In the data rows, 128 means zero.
Some points:
212,64,93,100,127,118,52,116,190,69,103,190,161,102,149,94,120,66,143,163,114,164,126,101,106,140,136,119,175,159,144,53,103,108,156,118,147,128,183,183,87,86,24,90,106,151,176,107,125,97,211,170,106,139,91,110,156,140,138,116,170
86,73,190,129,191,209,91,169,140,93,136,146,84,95,139,93,119,101,139,111,168,124,96,90,89,145,121,102,101,200,200,194,94,108,121,85,110,112,115,162,157,185,115,147,21,100,152,141,86,110,54,108,65,177,169,133,96,79,57,100,111
79,131,148,138,158,189,100,51,115,69,83,142,101,106,124,212,120,220,107,174,129,120,125,176,163,73,128,103,123,97,146,154,104,143,221,117,118,103,90,162,140,179,84,71,127,118,203,200,155,195,141,87,182,151,163,105,161,182,159,160,174
76,183,132,172,46,123,120,87,61,147,152,155,187,164,169,121,138,126,138,46,217,147,155,176,74,174,129,108,128,147,106,169,171,165,134,113,102,227,73,155,122,69,96,157,122,59,178,154,70,154,173,131,90,128,122,113,192,147,96,89,150
89,147,176,42,84,74,99,181,148,214,171,124,155,124,82,144,78,181,120,130,144,181,139,136,140,102,143,107,133,134,121,206,134,126,131,194,187,130,149,73,83,159,163,112,58,202,205,66,88,130,127,171,99,127,125,43,119,105,196,134,174
142,177,108,100,162,106,142,128,130,110,96,108,125,155,169,223,139,125,186,201,135,179,100,135,86,168,166,137,167,116,137,137,120,139,110,106,132,82,207,84,59,103,161,184,53,80,151,186,125,187,108,108,170,88,45,140,127,67,99,137,47
110,168,193,86,90,119,145,164,119,198,54,156,138,41,93,102,210,134,106,121,48,103,141,116,143,149,113,133,169,162,120,102,77,145,149,140,64,178,203,108,144,94,128,97,129,87,103,196,159,180,103,124,152,216,101,84,78,137,88,119,179
168,201,219,122,116,117,65,79,159,116,127,88,88,92,109,173,113,97,133,149,135,132,140,125,221,111,110,52,189,102,132,71,198,178,142,115,167,164,127,124,144,144,120,164,169,198,116,185,59,77,59,127,116,178,135,175,158,97,94,86,120
102,156,120,156,122,159,112,145,190,129,179,73,143,124,131,101,91,130,130,143,127,193,68,184,112,39,127,165,106,135,109,85,193,108,113,123,54,117,154,171,90,126,143,150,126,165,96,98,122,128,112,62,189,146,82,87,93,194,0,150,179
139,70,196,80,125,166,146,112,127,169,104,101,128,64,167,142,67,146,63,175,140,177,125,248,95,181,143,160,133,100,124,103,156,117,155,118,83,162,143,134,102,61,131,158,172,87,108,120,120,70,142,137,77,90,222,154,75,138,195,177,100
127,76,131,175,99,111,140,87,199,156,112,54,107,77,190,130,127,95,119,42,173,115,193,113,147,84,117,146,83,161,116,118,50,151,147,99,118,87,206,61,84,170,167,176,123,168,144,158,137,136,220,118,158,118,200,142,131,140,130,50,108
120,130,105,113,192,105,176,159,129,163,160,176,143,150,138,134,120,96,176,76,107,139,116,150,183,109,237,141,180,78,170,128,88,186,113,121,67,142,90,141,195,63,116,82,133,147,176,59,114,86,122,80,215,141,189,137,110,80,155,75,98
169,163,127,187,148,125,133,121,104,48,119,174,168,105,126,158,189,99,79,85,34,225,131,180,59,137,88,126,120,153,199,184,153,150,128,126,134,136,142,161,158,186,215,156,176,178,117,110,117,173,114,185,166,64,172,120,154,60,149,146,178
73,195,70,98,97,151,133,120,130,134,96,214,78,132,169,68,177,90,118,148,122,147,128,134,172,132,55,184,78,57,100,129,120,50,115,118,144,71,74,110,118,103,154,134,147,125,159,134,12,137,169,133,118,207,149,146,115,98,149,172,105
122,142,42,214,185,130,88,169,69,162,107,162,113,139,108,167,105,135,73,122,114,81,100,77,88,89,176,147,132,109,81,88,167,129,235,188,120,105,143,99,87,110,158,196,106,113,117,124,137,81,105,103,68,167,133,126,103,78,157,75,209
130,140,149,107,204,89,134,70,49,91,139,56,198,66,49,115,155,144,173,101,71,166,203,84,144,69,172,135,71,140,138,105,111,126,123,184,122,117,101,176,111,134,106,122,146,103,106,185,36,121,173,79,54,97,114,119,95,111,125,164,97
181,161,152,88,117,91,119,107,78,57,116,137,163,126,132,29,124,116,92,117,203,120,109,128,127,195,166,178,201,157,115,134,154,84,155,180,86,73,84,125,130,200,172,138,101,188,86,149,157,162,89,69,163,121,127,129,132,188,189,101,88
73,118,163,132,146,170,98,131,131,192,51,96,158,179,83,138,168,35,120,178,190,101,36,92,105,63,106,205,151,129,141,151,118,148,95,175,161,115,130,119,165,125,62,110,200,154,130,155,129,154,116,138,107,23,135,121,134,120,133,103,159
162,132,101,114,207,125,135,123,91,142,182,69,106,139,131,118,148,150,65,124,155,99,199,201,131,133,103,165,180,122,183,75,108,100,64,143,183,142,135,70,181,143,138,105,168,102,215,113,215,125,141,105,58,200,93,105,180,108,75,162,139
133,71,174,190,191,134,56,221,65,126,170,172,138,74,174,177,172,124,142,104,174,123,132,120,172,165,149,148,89,114,36,143,194,126,96,74,164,158,220,90,129,165,82,104,149,130,80,138,105,129,150,119,177,138,151,86,119,166,155,202,83
169,137,162,134,167,106,141,134,137,130,56,156,147,181,71,131,84,93,139,123,98,65,123,196,111,120,122,83,51,65,164,183,161,43,66,116,51,196,140,124,109,182,118,169,101,173,137,173,165,89,192,106,145,156,58,149,103,122,168,91,141
204,137,63,125,61,155,153,181,132,198,89,94,142,150,103,106,142,135,169,104,114,100,115,156,159,66,140,115,148,191,147,120,155,121,188,102,175,160,145,204,100,210,70,189,147,97,166,107,141,176,106,140,121,150,166,164,77,136,152,192,41
215,56,104,94,119,102,110,81,150,156,182,177,103,53,149,160,111,184,161,109,164,113,52,73,120,13,99,138,97,102,116,128,130,140,82,132,56,155,97,122,179,117,185,120,139,95,104,145,140,192,81,198,93,130,64,181,141,136,152,119,127
146,135,183,169,142,98,111,58,135,158,140,93,43,209,145,197,109,123,86,91,54,177,66,111,140,175,141,136,142,212,68,108,115,147,98,149,95,118,48,150,114,151,95,88,122,148,98,140,164,161,191,161,101,194,128,80,74,93,129,147,80
169,125,173,175,42,90,169,123,95,76,127,117,89,148,68,141,165,63,112,125,223,151,110,114,153,79,125,108,110,106,172,128,92,110,145,112,124,118,109,123,78,121,158,86,100,24,120,121,161,12,98,167,168,148,125,71,118,99,144,203,160
128,141,119,97,126,180,165,142,182,80,89,129,79,152,137,135,170,157,143,117,137,175,160,110,114,168,134,174,109,39,80,104,113,188,139,116,195,214,113,185,162,199,185,125,116,115,125,105,157,72,131,110,88,84,62,82,44,203,137,65,126
104,63,95,101,130,103,133,98,114,153,123,151,72,115,99,122,215,130,161,125,118,78,79,207,131,146,86,100,86,224,187,148,215,228,130,171,194,83,114,113,108,90,152,99,70,134,77,130,112,78,163,79,154,126,115,173,115,169,123,122,139
72,108,104,105,161,153,166,101,140,105,143,114,111,166,116,59,72,118,221,40,129,131,78,153,102,162,130,54,161,90,67,127,87,173,120,166,121,95,199,95,67,176,120,76,186,120,100,176,140,123,77,173,109,153,130,199,128,118,124,187,193
84,150,87,170,100,132,177,143,92,68,157,184,75,91,128,128,41,121,43,144,128,148,102,140,216,110,115,108,126,144,189,163,47,126,117,205,166,220,167,98,82,131,64,140,131,140,48,94,117,163,131,84,114,83,105,134,127,120,119,103,83
107,40,131,137,91,130,140,110,139,117,209,101,194,216,164,57,183,162,60,198,24,101,138,140,189,130,163,156,135,113,113,157,117,129,131,92,133,152,96,75,103,149,104,162,93,77,131,170,88,93,79,190,160,109,124,129,150,117,124,88,139
85,144,155,120,185,109,132,254,170,131,145,71,156,107,104,124,80,69,53,97,101,133,165,110,135,118,60,68,122,116,122,89,126,190,94,92,152,68,47,172,86,84,124,130,92,70,107,151,166,193,112,127,159,150,95,146,171,170,217,107,114
125,245,92,143,149,137,73,81,64,173,113,108,153,148,137,124,95,156,143,157,141,127,176,176,200,168,82,113,83,172,124,80,97,92,136,65,86,93,154,153,176,150,129,78,80,115,115,48,122,120,102,228,131,38,103,175,76,129,134,95,179
159,151,127,97,76,131,100,185,134,104,185,131,141,94,73,132,80,189,175,108,90,55,55,99,121,193,65,117,137,120,140,131,88,117,162,65,128,74,90,95,151,106,122,190,200,131,143,156,160,81,200,105,136,62,148,62,103,103,86,145,109
93,128,134,141,105,149,104,106,117,174,78,127,64,84,101,68,130,162,138,163,137,169,169,67,61,126,246,85,107,126,146,98,134,93,110,84,179,173,36,63,121,129,116,161,142,152,78,75,170,166,152,120,183,105,121,172,162,92,113,172,175
154,125,189,149,129,139,128,142,132,128,203,172,157,234,161,128,105,111,173,232,156,93,195,117,95,108,142,60,110,127,141,145,70,124,146,204,172,128,153,188,181,80,209,138,162,126,61,129,132,184,169,124,140,181,180,141,81,136,126,135,136
101,109,173,118,148,178,110,143,79,140,65,109,104,137,197,146,127,161,170,66,73,99,175,97,133,98,112,133,159,131,163,189,137,34,143,183,139,104,124,206,51,60,154,133,166,165,111,94,175,61,101,196,162,125,115,101,201,166,102,106,57
126,127,102,173,110,103,168,112,159,74,78,103,90,163,151,120,67,147,168,136,108,73,203,56,175,143,103,181,188,163,159,172,198,142,31,90,92,143,157,164,122,78,146,154,95,155,138,128,123,154,88,80,100,109,155,83,111,124,194,200,221
207,127,123,134,183,156,196,56,203,180,117,211,179,101,111,161,113,82,137,128,143,64,137,131,141,183,142,85,51,167,73,108,103,115,116,143,153,134,74,119,44,119,139,95,164,127,155,112,117,154,13,97,127,97,145,57,140,141,78,137,135
129,122,103,73,107,61,147,143,85,65,105,43,112,117,117,110,101,107,57,169,125,77,96,74,83,156,128,136,9,92,65,142,171,172,146,123,129,178,199,174,137,102,139,52,104,173,179,113,153,151,114,120,170,146,190,159,151,85,62,127,77
There is one direction along which these points spread out most. Where along it does each point below lie, from 0 to 99? 50 is the average, and the first point above lies past it. One standard deviation of the points above along it is 16.
168,201,219,122,116,117,65,79,159,116,127,88,88,92,109,173,113,97,133,149,135,132,140,125,221,111,110,52,189,102,132,71,198,178,142,115,167,164,127,124,144,144,120,164,169,198,116,185,59,77,59,127,116,178,135,175,158,97,94,86,120 61
133,71,174,190,191,134,56,221,65,126,170,172,138,74,174,177,172,124,142,104,174,123,132,120,172,165,149,148,89,114,36,143,194,126,96,74,164,158,220,90,129,165,82,104,149,130,80,138,105,129,150,119,177,138,151,86,119,166,155,202,83 72
120,130,105,113,192,105,176,159,129,163,160,176,143,150,138,134,120,96,176,76,107,139,116,150,183,109,237,141,180,78,170,128,88,186,113,121,67,142,90,141,195,63,116,82,133,147,176,59,114,86,122,80,215,141,189,137,110,80,155,75,98 41
130,140,149,107,204,89,134,70,49,91,139,56,198,66,49,115,155,144,173,101,71,166,203,84,144,69,172,135,71,140,138,105,111,126,123,184,122,117,101,176,111,134,106,122,146,103,106,185,36,121,173,79,54,97,114,119,95,111,125,164,97 49
207,127,123,134,183,156,196,56,203,180,117,211,179,101,111,161,113,82,137,128,143,64,137,131,141,183,142,85,51,167,73,108,103,115,116,143,153,134,74,119,44,119,139,95,164,127,155,112,117,154,13,97,127,97,145,57,140,141,78,137,135 64
72,108,104,105,161,153,166,101,140,105,143,114,111,166,116,59,72,118,221,40,129,131,78,153,102,162,130,54,161,90,67,127,87,173,120,166,121,95,199,95,67,176,120,76,186,120,100,176,140,123,77,173,109,153,130,199,128,118,124,187,193 74
212,64,93,100,127,118,52,116,190,69,103,190,161,102,149,94,120,66,143,163,114,164,126,101,106,140,136,119,175,159,144,53,103,108,156,118,147,128,183,183,87,86,24,90,106,151,176,107,125,97,211,170,106,139,91,110,156,140,138,116,170 57
162,132,101,114,207,125,135,123,91,142,182,69,106,139,131,118,148,150,65,124,155,99,199,201,131,133,103,165,180,122,183,75,108,100,64,143,183,142,135,70,181,143,138,105,168,102,215,113,215,125,141,105,58,200,93,105,180,108,75,162,139 43
126,127,102,173,110,103,168,112,159,74,78,103,90,163,151,120,67,147,168,136,108,73,203,56,175,143,103,181,188,163,159,172,198,142,31,90,92,143,157,164,122,78,146,154,95,155,138,128,123,154,88,80,100,109,155,83,111,124,194,200,221 37
86,73,190,129,191,209,91,169,140,93,136,146,84,95,139,93,119,101,139,111,168,124,96,90,89,145,121,102,101,200,200,194,94,108,121,85,110,112,115,162,157,185,115,147,21,100,152,141,86,110,54,108,65,177,169,133,96,79,57,100,111 66
139,70,196,80,125,166,146,112,127,169,104,101,128,64,167,142,67,146,63,175,140,177,125,248,95,181,143,160,133,100,124,103,156,117,155,118,83,162,143,134,102,61,131,158,172,87,108,120,120,70,142,137,77,90,222,154,75,138,195,177,100 40
146,135,183,169,142,98,111,58,135,158,140,93,43,209,145,197,109,123,86,91,54,177,66,111,140,175,141,136,142,212,68,108,115,147,98,149,95,118,48,150,114,151,95,88,122,148,98,140,164,161,191,161,101,194,128,80,74,93,129,147,80 58
